Rows are one point carried round by a steady rotation, each followed by how many ticks it has turned.
The counts run from 0 to 496.
[  3   4   0 -16 -32  -8 -22 -11  -7  -4  -3   1  -7  -4 -19  16  12  -4
  -6   9 -14 -12   3 -11   2   6   6   6  25  -7  21 -19 -17  32 -14  -5
   9  -5  19 -14   8  12  -1   4   4   9 -13   1  -2 -11  35 -26 -10  -2
 -14 -19  17 -14 -10  24  -7   2  -3  -3   8  19   5  16   3]	39
[  6 -14   0 -17   1   3 -19 -14   6   1  -7  16  -9  -7 -17 -13   6   1
  -1   4 -31 -10  -5  17   3   2 -15   6   2  -7  12 -15 -15  19 -12  -5
  -3  -1  -9 -29  28   3  -8  33   3  10   7  -6   1  -9  26 -15 -26  -2
 -16 -18   5 -24  -2  13  10  -9 -12  -7  19   6   3  26   6]	315
[ -6  -1  -9 -10 -15  10 -32 -16  24  -2 -10   4 -32   3 -17 -11  10   0
   7   6  -8 -17   2  21  -2  17  -6   4   5 -14  -8 -13   0  17  -4   4
   1   8  -7 -14  25  16  -4  19  -4  11  -5   4  12  -5  16 -27  -4  -9
  -1   4  10 -16   3  20   3  14  -3  -8  -1  15  10  37 -12]	236
[ -2   5  -4  -1   0 -11 -12   0  17 -13   5   3 -11  -2  -5 -12  -2   1
  12  13   1 -15 -24  -7   3  10   2  22   5 -10  -1 -16 -23  39  13 -17
   8  -8   5 -20  12  19   5   3   7   1 -18  -3  -3 -14  32 -32 -14 -13
 -13  -4  13 -15   0  15 -12  -1 -24  -7  -8  -4  -2  19  13]	13
[ -8  11 -21 -13  14 -21 -24 -15   4 -12  -3  13  14 -18 -23 -20   5  -8
   7  18 -14   8 -21  -6 -14  -2  18   0   1 -12  10 -12   7  10   1 -15
  -3  -1  -5 -14  24  -4 -14   5   1   7   8 -17  10 -17  15  -9  -2  12
 -12   8  -3 -32  -7  16  -2 -12   8  -7   9  23  12  16   6]	86
[ -5   4  -6  -5  -2  -7 -34 -15  19  -4   0  15  -9  -4 -17 -13  -3  -2
   3  20 -11 -18  -4  10   2   0  -8  21   4 -13   4  -7 -30  21  -6 -14
  -4  15   1 -12  27  -1  -8  17   4  -4  18 -11 -11 -19  23  -4 -21   6
  -7  -4  12 -26   0  25   0   1  -6 -14  -2   3  -6  27 -11]	144
[ 17   3 -11 -20 -16 -12 -19  -3 -10  -6 -16   0  -9  -7 -19  10  14   5
   1   5 -31  12 -11 -22   2  -2   9   2   9  17  11 -12   3  31 -14 -14
  -6  -6   4 -11  13  28   4   7  -3   2 -19   3   3   0  24 -16  -9   1
 -17 -29  11 -10  -9  11   4  -3  12  11   5   0  12  30 -14]	214
[-12  -4  -9  -6   1  -1 -11   2  10  -4 -10   4 -29 -11  -5 -12  14   7
  21 -10 -13  -8 -16   1  -1   8   0   0   6  -2 -13 -17   6  23   5 -16
   5   4  -3 -13  27  22  -1   6 -12   1  -9 -15  16  -7  25 -28 -16 -10
   3 -10  -1 -10  12  -3 -10 -17   9  -5  -9 -10 -11  27 -18]	368
[  2  -6 -16  -9 -18  -8 -16  -8  19   7   0   6 -21  -7  -8 -22   4  -5
  11  20   1 -13  -7 -11  -5  20   1   8   3   0 -12  -3  -1  35   0 -10
  16  16 -10 -23   4  21   9  13 -14 -10 -15   4  -5  -5  18 -29  -3 -14
 -11  -8  20  -9   6   9   2  18 -10   8 -15   6  10  28  -8]	327
[  2  -2  -6 -15  15 -20 -21  12  13  -2 -13  -4  -5  -4 -16 -16  11   9
  25  40   4   2 -30  -3  -8 -11   0   8  10  -1   0 -11 -17  22  -9 -18
  -5  -9  16   3   2  20  -3  10   6   5 -11  13 -10 -20  24 -28  -3  -7
 -12  -4  -6  -7 -14   8  -9  -5 -15   4 -12  -8   2  26   0]	101
[ -6 -15 -19   3 -13  -7 -16  -1  23  -9  -6   7 -27  -7   5 -12  18  10
  31  10  -8  -4 -18 -24   1  19   7   6  27  -8  -4 -14  -8  23   2 -26
  -3  12  -1 -14  17  16   0  18  -9   3  10 -18 -11  -8  24  -2 -16   1
   9  -5   7 -16   3  18  -9 -11  -4  -8 -16   1  -4  12 -21]	287
[ -5 -15 -11 -13   0  -1 -35 -18  10  11 -25  10 -24  -9  -5 -18   8  -9
  17  19  -6  10 -24   1  -6 -13  -9   3   6  -4  -2 -12  -3  16  -8  10
  -1  10   6 -10  21  14  -9  26   8  -6   7  -3   1 -12  26 -16 -24  -5
   1 -16  -9 -22   1   4   6 -16  -6 -11   0   0  -1  28  -4]	141
[ -5   6 -23 -22 -21 -22 -26  -5  14   3 -15  -2  -5 -20 -31 -10  12   3
 -10  33  -3  12 -16 -11 -16 -11  10   8   8   0   2 -14  -3  12 -10  -9
   9  -5   0 -10  15   7 -14  12   0  -8 -17  11   9 -21  17 -31  -7 -28
  -6 -20   2   4  -6  -1   1  -5  13  17  -6  -8  -3  24   2]	359
[ -1  -3 -13 -14 -21   5 -28 -11  14   1  -8  11 -11  -5 -21  -9  20  -3
   7  33   4 -13 -11   5   0   7   6  12  14 -14  -3   3 -24  24 -12  -7
   6   5  10  -3  10   5   1  21  -7   9   6  10 -13  -8  16 -14  -3 -13
  -6  12  23 -16   3  29   4  25 -13  -1  -7  21   3  13   0]	64
[-27  -5   0 -17  -7  -1 -32  -5   9   0  -6   9 -15 -20 -17  -4  19  11
  22  17   9 -14  -8  21  -4  -2  -7   0  20 -21  -1 -16 -12  14 -14  -5
  10   7  19  -2  25   4 -18  15   6   6   7  -5  -5 -21  28 -24 -21 -10
  -4  -7  -8 -13   3  15 -11  -3  -5 -11  -9   4 -17  16   0]	455
[ 20  14 -23 -22  -5 -10 -20  -1  23   2 -23   8 -20   1 -23 -21   1 -10
   1  14 -20  -8  -9   5 -11  10   7  15  -8   2   6  -2  13  23  -2 -13
  -7   7  -8 -14  10  20  -4  20 -20  15  -6   8   4  -6  20 -22   3 -11
 -13  -4  21 -20   5   7  12 -10   5   1   3   4  11  31 -13]	409
[-25  -3 -11 -10 -15  -8 -25   0  14 -11   8   6 -11 -13 -12 -12  23  16
  29  16   9  -8  -1  12   2   8  -1   5  10 -14 -21 -21 -12  18  -2 -17
  12   1  -1 -11  24  12  -5   9   5  -8  -4  -9   3 -18  24 -30 -21  -8
  -2  -3  -3  -6  -4   6 -15  11  -6  -7 -23   4 -16  27  -8]	105
[  8 -13   1 -10  15  -8 -19  -7  12   0 -11   9  -4  -2 -17  -6   2  -1
   5   9 -27 -17  -6   3   6   7 -16   6  10  -9  18 -15 -14  26 -12 -16
  -5  -1 -11 -13  22   5  -9  24   5   5   5 -14  -9  -4  32 -10 -22   2
 -19 -21   5 -28 -11  23   6 -14 -11 -15  15   3   1  28  -5]	314
[  6 -14 -13   4 -19   8 -25   6  18   7 -17  -5 -22   0  -4 -15  19   6
  20  25  -7 -11 -24 -16   1   3  15   6  26 -12   0  -4 -21  23 -10 -18
 -13   0   1  -2  11   9   3  24  -4  11  11   7  -8 -14  22   0 -10  -3
   6   5  14 -17  -1  21   6  -6 -12   1  -8   7   9  18 -12]	377
[-10  -8   2 -24   0  -5  -5   3   4 -12 -14   4   3 -17 -19 -26  29  12
  26  12   0   9 -25   7  -7   4  15   0  15  -1  -6  -5 -17   7 -18 -26
   0  -6   5 -12  19  15  -5  23   1  10  -8   9  -3 -10  22 -19  -5  -3
  -2   2 -15 -17   4   6  -6  -7 -21  14   6  13   0   4  18]	21
[ -1  -3 -10  -8 -18  -6 -31 -23  24  -4   3  12  -8  -1 -21 -17   0 -10
  -6  22  -7 -20   3  10  -2   6 -16  16  -2 -12   4 -11 -10  20  -8  -1
   3   7 -12 -25  18  -1  -5  19   5  -6   6   0  -5 -19  13 -25 -23 -17
 -17  -8  10 -17  -7  11   5  19  -4  -8  -9   6   5  32   6]	496
[  9  -9 -14 -24   6 -16 -27 -23  17   9 -22  13 -16  -8 -23 -22   0  -9
  14  34 -10  10 -23   4 -13   5 -11  -3   8  -8  12  -9   5   7  -8   9
  -2   8  12 -10  11   3 -13  25   3   7   5   4  -8 -20  19  -8  -6   3
  -6  -3 -10 -22  -9  14   6 -11   0 -10   7  13  16  24  10]	492
[  7  -5 -11  -6  14 -15 -25 -13  10  15 -10  15  -6 -14  -4 -29 -12   0
  10  24  -9 -12 -22 -13  -8   6  -8  -1   5 -13  14 -12 -10  32   0  -9
   3  10   6 -20  10   6  -9  27  -4  -2   8  -4  -6 -28  29  -4 -18   6
 -11  -9  18 -27   1  13   7 -21  -6 -17   3   8   4   9   2]	403
[-11  -7   7 -17   5   4 -23 -13  -1 -10 -10  -2 -13 -10 -22 -12  13   3
  12  16  -9   5 -31   5   0 -17  -8  12   5  -8   4 -11 -18  20 -18  -2
  -1  -8  17 -11  27  20  -4  20  15   6  -9   5   2 -14  32 -29 -16 -11
 -17 -19  -8 -10   0  11  -6 -15 -19  -4   4  -7  -9  17   8]	453
[ -1 -10 -21 -21 -31   6 -11   9  16  -7 -10  -5 -13 -16 -10  -7  29 -10
  14  10  -8  17 -25 -23  -2  14  12  10  27  -4  -5  -1  -8  17  -8 -13
  -2  11  -2 -23  24   3   7  17  -4   3   5   5  -2  -3  27 -18 -12 -22
   2 -10   7 -23  15   9  -4 -20  -8 -16  -5   7   4   1   4]	114
[-11   9 -26 -14 -15 -16 -25 -21   4 -18  -4   0   6 -16 -22 -17   9  -3
   1   4 -17  20 -25  -3  -5   3  26   4   7  -6   9 -16   3   3  -5 -12
  -1 -17   4 -34  32  -1  -2   4   4   7  -1 -15  21 -19  18 -11 -12  11
  -3   3  -8 -24  -7   8 -13  -4   0   1   5  24  17  11  12]	437
[  2  -2 -13  -6 -17  -2 -18 -11  22  -3 -22   2 -31  -5  -2 -10   9  -7
  20  11  -6   9 -29 -22  -2  17  14   1  29   1  -6  -8 -15  30   4  -1
  -2   8  19 -14   2  21  -4  23 -13  10   4   7 -15  -9  24  -4  -1   6
   9  -4  14 -21   5  21  -4 -17  -8   1   1  11  12  10 -10]	467
[ -9  -4  -9 -13 -11   9 -37 -10 -15  16   1   6   5 -30 -21   6  25  10
   5   0  -3  11 -13  -6   3   2   8 -14   6  -6  -8 -12   7  21  -4   5
  24   9  15 -17  29  12 -12   7   2  -7 -11   0  11 -10  19 -20 -11  -4
  -1 -10  14 -17   1  19   1   5  -5 -16  -6  23   4  11   3]	480
[  4   0 -15   0   7 -13 -15   4  21  -6   0  28   7  -2  -5  -8  15  16
  16   8 -12   2 -14  -4  10   0   8   1   0  -1 -14 -17 -24  28   4 -34
  -4  -9 -17 -19  16  23  -1   7   6  -6 -12 -10  -1 -10  20 -15 -15  -2
 -14  -2   2 -18 -14  20  -6  14 -17  12  -7   3   8  27  -4]	420
[ -2 -20   3 -16  -1 -16 -19  -9   0   7   0  15   3 -18 -17   0  16  -5
  15   2  -6   0  -7  -1   5  14 -10 -10   9   9  -7 -13  -5  24 -13   4
   8   7   7 -33  21  19  -4  17  12   1 -13  -2   2  -4  30 -23 -27  19
  -2  -9 -10 -18  -9  10  -8  -7 -23 -13   5  24   8  12  19]	78
[ -6  -1 -17   1 -16   2 -23 -14  24   0   6   8 -15  -5  -9  -8   7 -10
   6  22   1 -11  -3  -8  -2  21  -1  19  -3  -6 -13 -10  -8  38   6  -5
   8  11 -14 -21  12  14   7   7  -4  -9 -10  -8  -3  -5  18 -34  -7 -16
 -11  -6  28 -18   8  16  -1  19 -13  -9 -18   2  13  30 -10]	326
[  1  -4 -10  -1   1  -2 -22 -28  18   1   1  19 -10  -9  -9 -22  -3  -1
  -2  -2 -20 -14 -13  18  -1  16  -9   5  -1 -15   7 -15   2  22  13  -1
  13   3  -1 -32  23   8 -16  17   2   3   3 -13   8 -14  22 -11 -20  -2
  -3  -4  15 -32   0  15   3  -8  -9 -19   9  10   2  12   2]	405
[  2  -2 -31  -1 -19 -10 -33  -3  12   7   1  -3  -1  -4  -7  -9   7  -5
   4   4 -14  -7  -9 -19  -7  16  11  -4   7 -14   4 -27  15  15   1  -9
  -3   0 -14 -24  16  -4   2   3  -5   6   2 -20  16 -18  21 -19 -24   2
  -1   7   6 -21 -14   3  -5   6  11 -15 -11  20  13  23 -11]	262
[ -4 -20 -11 -13   4   5 -28 -13   3  23 -10   1 -22 -23 -14  -2  18   8
  20  15 -14  10 -19  -2  -4  12 -15 -15  16  -6   8 -11  20  17  -6   8
  12  14   4 -15  12  18 -16  18   1  -4  -1  -5   3  -3  30 -19  -8  -2
  -3 -18   1 -20 -10  12   2 -10   4 -26  -2   6   9  18  -6]	311
[  8   8 -21 -27  -2 -18 -10  -4   5 -21 -13   7   7  -8 -23  -9   2  -1
   1  22 -22   2 -22  -1  -9  11   4  11  11  -1  23 -14   1  10  -8 -27
 -11  -9  -5 -16  16   1  -4  11   0  13   5  -7  -6  -2  20 -16  -5   1
 -23 -12  -4 -24 -17  24  -6  -6 -10  -4  17  12  13  20  16]	176
[  2 -20  -1 -11   3 -13 -34 -10  -2  36 -11  13 -11 -26 -13 -10   4   0
  14  16  -6  -8 -12 -19 -10  -5  -5 -20  11  -7   3 -22  -1  24  -9  -7
  21  12  -3 -14   9  11 -14  27  -4  -7  -4  -7   4 -21  23 -15 -23   2
  -1 -19   5 -14  -7   3  -4  -6   8   3   3   7   0  26  -8]	222
[  8   4 -21 -18 -12 -18 -30 -17   3  -1 -11   8 -11 -21 -12  -2  19  12
  11  12 -14  21 -25  -6   1  11  18   3  11  15   0   1   4  20   2  -2
   4   5  27 -12   6  40  -5   9  -4 -12 -13  10  -9 -15  16  -5  -3  15
  -6 -11  10  -9  -9  13   1  -3   5   6  -2  13  17  10  -9]	386
[  5  -2  -7  -1 -36 -10 -18 -11  -3 -20   9  -8  -9  -2 -12  -7  13   0
   4  -3 -25 -12 -15 -14  11  19  14   9  21  -5   0  -6 -19  20  -9 -17
 -13 -10  -1 -27  30   3   5  21   4   7   1  -4   4 -17  25  -4 -24  16
   1  -5  11 -21  -5  16  -9  -4 -16   4   6  12  10  21  -3]	119
[  9 -18  -8  -8   7  -2 -24 -10  -9  10  -6  15  -1 -12  -8  -9  15  13
   6  -3 -28   2 -17  13   2  12  -5 -16   0   1   5  -8  10  27  -9 -13
   6   1  -6 -29  16  21  -5  21  -4  -6  -7 -13  12  -7  25 -15 -23   2
 -18 -21   8 -29  -7  11  15  -8 -12  -2  13  13   1   9   5]	485
[  2 -12  -5 -12 -29  -7  -9 -22   7 -18  -1   5 -19  -7  -5 -22  14   9
   8   3 -17  -4 -15   0   2  23   9   6  15   5  -3  -5 -13  12  -8 -25
   4   2  -6 -35  16  20   0  27 -12  -2  -1  -3  -8 -13  11  -5 -18   0
  -3 -17  10 -24  11  10   5 -10 -21  14   7   4  -3   5   7]	290
[ -6  -7 -18  -8 -27 -13 -28 -17  13 -22  11   0   1 -14  -5 -17  21  20
  -5 -11 -25   3 -11  13  12  28  22   1  14  -8  -3  -8   0  14   5 -22
  -5  -4  -4 -27  31   7  -8   9   0  -7   5  -8   8 -20  14   0 -25  10
  -7  -6   4 -25 -10  14  -2   1  -1  -7  -3   8   9   8  -5]	30
